128 stands for zero in the data rows.
Here is a table of points, one per row:
[158 104  70  43 166 109 115 167 139 115 127 174 128 168 164 168 160 175
 105 152  78 129  95 137 110 142 125  97  65 103 152  98]
[162 111 117  95 144 104 122 112 154 128 150 147 103 137  97 117 163 155
 128 149  96 148 122 143 165  67  97 137  42 106 135 132]
[119 140 125 107 108  80 200 143 178 112  91 121 148 125 123 167  92 102
 162 112 126 113  89 211  64 125 115 138 127 131 127 139]
[ 81  79 116 108 172  66 131 154  85 125 137 107 161  96 125 130 136 141
 145 108 115 147  81 112 123 167 112 134  72 142 119 115]
[195 144 166 146 107  91 171 154 128  82 142 140 123  90  96 131 140 105
 135  73 147 141  85 143  97 142 171 117  87 151  86 131]
[116 112  87 146 140 158 108 169 200 112 178 115  50 118 168 132  98 124
 118 156 114 215 150 150 111 128  96 131 102 153 125 136]
[ 59 135  68  98 101  89 113 141 131  94 168 166 129  91  92 144 124 117
 106 138 104 145  83 150 115 116 129 140 204  98  99 135]
[151  76  82 154 110 194 123  57 193  93  90 102 115 182 173 100 154 175
 187 114 128 157 141  78 128 158 162 158  98 136 123  97]
[137 106 166 162 142 159 175 104  49 122 109 181 108 160 167 161 113 109
  97 115 159 147 125 189 113 110 121 109  74  35 169  99]
[ 79  63 105 142 115 116 133 133 138 167  81 155 132  67 109 163 113 167
 123 153 149 119 198 122 121  77 111 118 157 127  91 153]
[124 194 130 160 102 117 183 173 113  82 160 167 150  97 115 115 120 149
 144 153 142 105 155 139 162  64 164 104 135 100  65  67]
[ 85 128 136 141 116 134 141 125 107  79  89 179  96 152  92 100  96 151
 103 173 132 106  70 120 160  69 132 140 145 186 150 170]
[127 101 176 140 107 143 129 130 152 192  86 111 101 135 124 151 136 167
 123  90 111 136  45 110 105 154  56 195 128 108  87 113]
[131 112 182  75 130 142  98 177 129 137 130 139 108 133 154 130 194 161
 137 102 233  84 127 142 136  93 104 158 152 153 146 160]
[123  81  89  77 144 131 144 103 152 163 160 173 106 107 139  87 207  80
 138 136 140 132  99  97  88 138 106 113 131 152 182 171]
[106 122 123 117 132 163 156 101 169 115 123 139 165 160 130 131  68 104
  93 125 125 158 135  98 164 194 134 129 139 112 155 170]
[143  98 106  88 125 117 157 175 108 169 147 161 102  90 124  76 126 175
 157 101 130 157 144 115  93 113 176  96 127 116 153 120]
[137 134 155 148 119 142 125 173 117  94 131 126 135 126 173 119 126 199
  97 166 101 196  90 166 159 162 144 110  90 154  64 110]
[190 170 144 120 129 181 162  99 133 125 106 197 113 104 192  89 148 125
 114 110 166 165 138  88 124 112 157 169 161 152 153 179]
[125 157 105 131 121 148  67 109 142 124 173 102 203  92 108 136 119 143
 127 138 154 143 107 172 152  64 128 106 111  98 116  94]
[107 180 151 101 168 143  98 107 148 130  91  91 161  85  84 122  84 180
 112 130 162  72 130 169 139 149  82  90 121  92 154 139]
[184 110  93 122  96 107 155 153 146 109  78 134 138  71 131 125  98 137
 155 143 155  98 156 147 169  99  56 120 145 128 170 157]
[155 128 125  99 116 112 118 126 132 110 155 124 121 146 122  94 101 165
 145 137  97 161 119  48 146 131  71 107 136 165  61 104]
[125  76 134 153 108 166 139  55  82 126 147 121 133 140 100 145 134 151
 105  42 175 173 165 119 164 157 164 121 129 123 126 104]
[131  73 166 119 137  90  71 148 129 118 135 135 137 161  98  88  78  87
 121 144 148  93 160  83 117  90 141 160  99 153 125 101]
[109 100 132 184 175 139 141 182  96 116 170 158 136  80 136  80 159 137
 102 134  93  74 102  97 137 144 148  99 147 164 201  78]
[188 153  72 158 120  87 188 178 111  96 103 111  83 190 130 187 158 124
 107 129 117 120 161 105  96 155 117 153 161 131 149 156]
[ 94  82 184 101  78 147 127 150 157  30 138 122 143 111 109 108 178 136
 110 141  98 113 137 151 110 105 159  84  73  89 128 193]
[144 153 117 116  50 140 116 118 162  70 105  79  82 135 159 116  97  99
 158 101 124 125  96  68 155 114 123  57 144  79 144  99]
[ 16 158 147 108 120 139 109 139 128 120 148 125 144 122 149  76 169 194
 108 151 117  93 169 128 130  85  81 142  72 170 108 120]
[131 121 137 116 128  78 105 101 112 144 172 108 199 183 141 109 144 133
 105  91 133 114 155 109 114 103 135  94 169 112 157 158]
[171 137 210 144 130 163  84  72 141 113 115 175 167 115 105 144 180 130
 123  50  83 133 129 134 108 113 101 171 151 103 130 138]
[ 97  93 175 144 125 116 167  79 112 128  70 149  98 126 172 123 190  91
 107 171 107 122  91 110  77 135  73 173 123 144 107 134]
[ 86 152 146  80 156 121 130 140 103 152  93  91 139  85 130 132 157 146
 200 158 115 153 111 127 102 132 166 185 109  86 135  69]
[104 112 139 146 205 121 151 123 197 118 119 127 112  92 137 133 153 176
 196  73 145 109 118 102 184 120  91  67 120 135 124 102]
[126 140 115 139 121 124 154 142 125 102 136 103 137  95  46 104  65 130
 106 108 121 192 142 149 162 126 109 127 100 146 151 132]
[ 79 168  92  85  87 168 152 113 107 110 135 121 103 174 114 174 165  92
 108  55 109 117 127 112 124 125 130 141 174 190 145  92]
[135 159 100 122 130 145 167 119 177 126 166  99 164 139 152 179  89 135
  64 126 164  94  96 103 205  88 135 155 148 136 140 133]
[106 123 118 116 136  90  59 143  98 124 146 121 198  62 214  85 122 138
 112 119 140 147  59 124 104 182 105 110 122 112 122 120]
[108  90  99 207 147 167 169  99 136 202 202 145  71 109 127 150 149 102
  95  82 112  60  96 141 106 134 170 164  95 114 126 147]
[155  74 119 134 108 131 123 120 111 191 147 161 113 169 107  85 109  78
 129 116 167 158 134 158 100 156 151 100 180 142  85 131]
[149 138 146 175 157 108 124 131 119 151  58 108 157 157 137 109 182 147
 131  73 176 137 155 150 163 164 149  99 146 124 147 140]
[178 112 156 139 117 147  95 115  77 101 123  81 107  95 145 147 129  91
 165 205 156 107 140 101 128  70 120 130 146 117 116 150]
[169 149  96 157 169 153 131 161 107 151 115  75 134 165 151 105 119  66
 108 101 130 146 169 116  57 150 100 119 119 170 115 138]
[ 74 150 153 129 177  85 107 162 108  88 130 120  69 118 114 152  92 109
 101  82 157 157 150 151 156 185 160 152 137  92 105 125]
[126 123 133 158 113 117 128 100 135 161  66 116  67 124  96  84 143 154
  99 169  92 127 116 135 198 141 113  62 110 107 127  77]
[149 110 161 137 177 146  93 162 158 183 143 207 131 130 131 207  87 134
 158 171 112 111 104  45 137 171  89 147 122 108 127 123]
[111 118 126 151  58 150 103 174 113 201 152 103  83 154 169  96  93 124
 188  98 106 166 112 123  90 126 116 165 138 168 158  90]
[ 71 117 138 186 116 148  97 164 160 108 107 110 155 200 136  96 107 142
 137 184 172 134  97 120 100 134 166 156 160 120 129 156]
[174 131 126 161 141 134 105 191  96 145 109 140  99 111 105 175 108  76
 129 124  99 147 147 149 168 115 159 157 207 133 145 125]
[165 127 138 100 161 151 101 110  98 106 130 133 119 152 121 165 113 139
 106 128 132 128 168 162 115  72 123 146 157 133 113  65]
[113 156 133 104 123 132 165  72 123 172 186 141 149 129 140 104 128 139
 104 160  74 174 198  95  96 115  76 110 144 101 147  94]
[121 161 145 110 125 142 132 133 147 140 115 107 118 144 158 114 173 126
 178 111  71 111 170 125 153 173 177 162 149  82  94 161]
[144 115 115 140 100 143 165 126  66 187 104 111 185 171 134 100 141 101
 160 115  88 157  74 139 131 137 108 158  68 163 158 173]
[137 176 122 124 101 123 123 144 191 184 115 188 111 144 162  96 109 128
  69 111  80 115 160 118 116 136 125  91  77 155  95 113]
[ 97 141  95 115 132 123  69  48  14 157 110  99 109 129 133 156 144  93
  83  70 120 149 131  64 140  83 149  99 117 106 111 173]
[ 85 108 149 120 132  86 187  75 139 119 139 109  96 107 165 134  90 125
 141 139 125 133 139  71 190 102 104 132  61 124 159  74]
[175 102  67 100  96  87 113 159 149  42 120 152 180  83  94 102 162 135
  55 160 154  97 165 106 162 143 102 192 109  93 100  79]
[152  96 119 198 135 135 111 103 132  62 148 118 108 102  78 140 159  89
 206 143 190 120 174 142 131 138  84 140 109 117 123 153]
[ 99 159  82 118 101 108 128 175 155 123 110 115 134 131 161 163 121 153
 151 102  87 143 142 173 183  88 140 156 110 166 125 218]
[178 124 162 103 154 103 120 116 150 115 138  58 106  87  87 107  79 168
 125 111  57 104 129 109 123 114 213 137 112 124  80 181]
[117 133 171 114  67 203 118 178 100 144 137  99 164 146 148 187 163  76
 176 135 116 123 154  79 163 181  89 101 138 148 105 186]
[139 172 186 111  78 173 107 162 164 151  96 107 132  65 110 126 112 124
  52 169 202 100 176 132 117 144 150 119  37 140 179 134]
[153 158 144 156 105  77 159 114 114 119 138  56 197 127 154 141 100 144
 125 157  61 114  99 142 143 136 102  88 192 157 141 165]
[125 110  92 110 129 123  97 108 137 137 130 202 160 203  83 166 115 140
 170 144 148  63 131 131  92 131 187  98 112 103 130 109]
[141 124 108 147 122 108  69 130 113 141 129 180  94 150  65 130  95  81
 132 108 102 119 126 183 128 145 120 151 168  73 193 140]
[137 154  97 202 181 153 121 153 137 160 116 115 117 146 134 100 153 191
 146 172 123 161  49 111  95 112 162 134 155 107 175 165]
[128 159  73 141 152 146 136 153 145  93 126 103 121 117 115 159  65  96
 139 120 154  86  76 138  99  87 104 107 142 120  83 117]
[108 118 175 113 124 144 152 167 114 117 193 171 166 163 144 122  88 132
 137 111 111 104 117 164 118 127 137 114 150 154 170 119]
[164 114 158  66 132 137 111 100 143 125 200  55 128 137  59 155 138 140
  88 152 148 204 102 127 138 122 123 106 190 146 123 102]
[124 163  62 133 149 197 151 149  94 124 145 118 116 131  97  77 120  30
 153 160 115  93 119 167 145 155 135 128 141  93 108 111]
[121 237 122 132 137  68 126  90 124 144 119 145 143 116 153 145 154 121
 168 160 193 145  71  94 127 179 150 127 102 162 123  69]
[136 117 113  91 199 156 151 114  86 133  75 142 156 128 111 159  90 100
 134 174 137 123 123 141 119 129 158  88 153 156 112 146]
[112 120 147 172 144  61 151 114 208 135 101 114 177 100 131 178 142  42
 138 165  96 190 180 111 117  96 181 154 137 158 151 110]
[156 110 100 113  68  86 137  89  99 120 138 144  83 119 148 139  98 193
 147 197 134 109 167 131  97 175 154 140 103 162 148 131]
[155 157 106 152 163 158  89  56 127 132 117 158 132 104 198 119  92  84
 160 146 137 106 159 189 127 141 122 110 137 200  85 172]
[116 179 163 186 138  46  89 124 126 112 186 121  87 131 120 132 120 156
 147 126 159 127 156 116 138 138  98  98  96  71 147 157]
[ 93  79 134 121  69  90 100  98 128 162 122 142 157 140 109 175 137 122
 126 140 172 139 134 127 106 127 150  88 160 117 113 117]
[129 187 114 109 171 110 165 125 114  70 134 134 170 151  74  78  53 152
 126  90 138  98 110 138  79 143 102 183 140 125 132 151]
[108  78 168 117 163 166 147  75 124 130 181 108  58 115 165 160 174 162
  98 123 113  99 146 183 104 179 170 134 139 175 134 100]
[105 109 138 118 156 138 177 144 110 158 120 106 121 211 115 114 188  59
 124 136 173 143  96 124 142 120 134 127 129  84  69 179]
[142 109 153 111 158 103  52 124 157 135 100 132  99 176 106  84 197 103
 126 104 110 108 166 145 163 121 133 148 126 179 130 124]
[116 140 145 104 144 152 101 130 113  81  42 140 114 126 136 137 145 134
 122  91 140 135 174 101  98 130 174 150 121 109 152 113]
[154 137 122  83 123 122 169 102  96 197 138  78 158 142 150 109 105 104
 137 140 118  88 110 201 187 159 127 169 192  95 116 120]
[146 123 109 171  92 131 109 152 171 161 104  78 151 100 186 117 109 114
  98 123  99  75 147 140 101  98 121 103 173  91 116  73]
[118 157 126 120  87 163 142 128 102 164 153 168 137 113  54 144 162 180
 137 144 100 127 146 135  90 135 106 110 110 152 110  99]
Along one direction, these points spread out more than along any other. Take the direction at right angles to it along which they spread out most. Then take the direction at right angles to both along which they spread out most. Go by this last direction. For each point below, how far along it does it lie, from 0 to 99? 50 is the average, and the first point above lies past it. One standard deviation of the points above along it is 16.
[175 102  67 100  96  87 113 159 149  42 120 152 180  83  94 102 162 135
  55 160 154  97 165 106 162 143 102 192 109  93 100  79] 29
[112 120 147 172 144  61 151 114 208 135 101 114 177 100 131 178 142  42
 138 165  96 190 180 111 117  96 181 154 137 158 151 110] 49
[ 93  79 134 121  69  90 100  98 128 162 122 142 157 140 109 175 137 122
 126 140 172 139 134 127 106 127 150  88 160 117 113 117] 35
[ 59 135  68  98 101  89 113 141 131  94 168 166 129  91  92 144 124 117
 106 138 104 145  83 150 115 116 129 140 204  98  99 135] 61
[158 104  70  43 166 109 115 167 139 115 127 174 128 168 164 168 160 175
 105 152  78 129  95 137 110 142 125  97  65 103 152  98] 65
[ 79  63 105 142 115 116 133 133 138 167  81 155 132  67 109 163 113 167
 123 153 149 119 198 122 121  77 111 118 157 127  91 153] 33
[ 74 150 153 129 177  85 107 162 108  88 130 120  69 118 114 152  92 109
 101  82 157 157 150 151 156 185 160 152 137  92 105 125] 32
[123  81  89  77 144 131 144 103 152 163 160 173 106 107 139  87 207  80
 138 136 140 132  99  97  88 138 106 113 131 152 182 171] 54
[144 115 115 140 100 143 165 126  66 187 104 111 185 171 134 100 141 101
 160 115  88 157  74 139 131 137 108 158  68 163 158 173] 80
[131 121 137 116 128  78 105 101 112 144 172 108 199 183 141 109 144 133
 105  91 133 114 155 109 114 103 135  94 169 112 157 158] 42
[178 124 162 103 154 103 120 116 150 115 138  58 106  87  87 107  79 168
 125 111  57 104 129 109 123 114 213 137 112 124  80 181] 49
[125 157 105 131 121 148  67 109 142 124 173 102 203  92 108 136 119 143
 127 138 154 143 107 172 152  64 128 106 111  98 116  94] 45
[155 157 106 152 163 158  89  56 127 132 117 158 132 104 198 119  92  84
 160 146 137 106 159 189 127 141 122 110 137 200  85 172] 51
[155  74 119 134 108 131 123 120 111 191 147 161 113 169 107  85 109  78
 129 116 167 158 134 158 100 156 151 100 180 142  85 131] 45
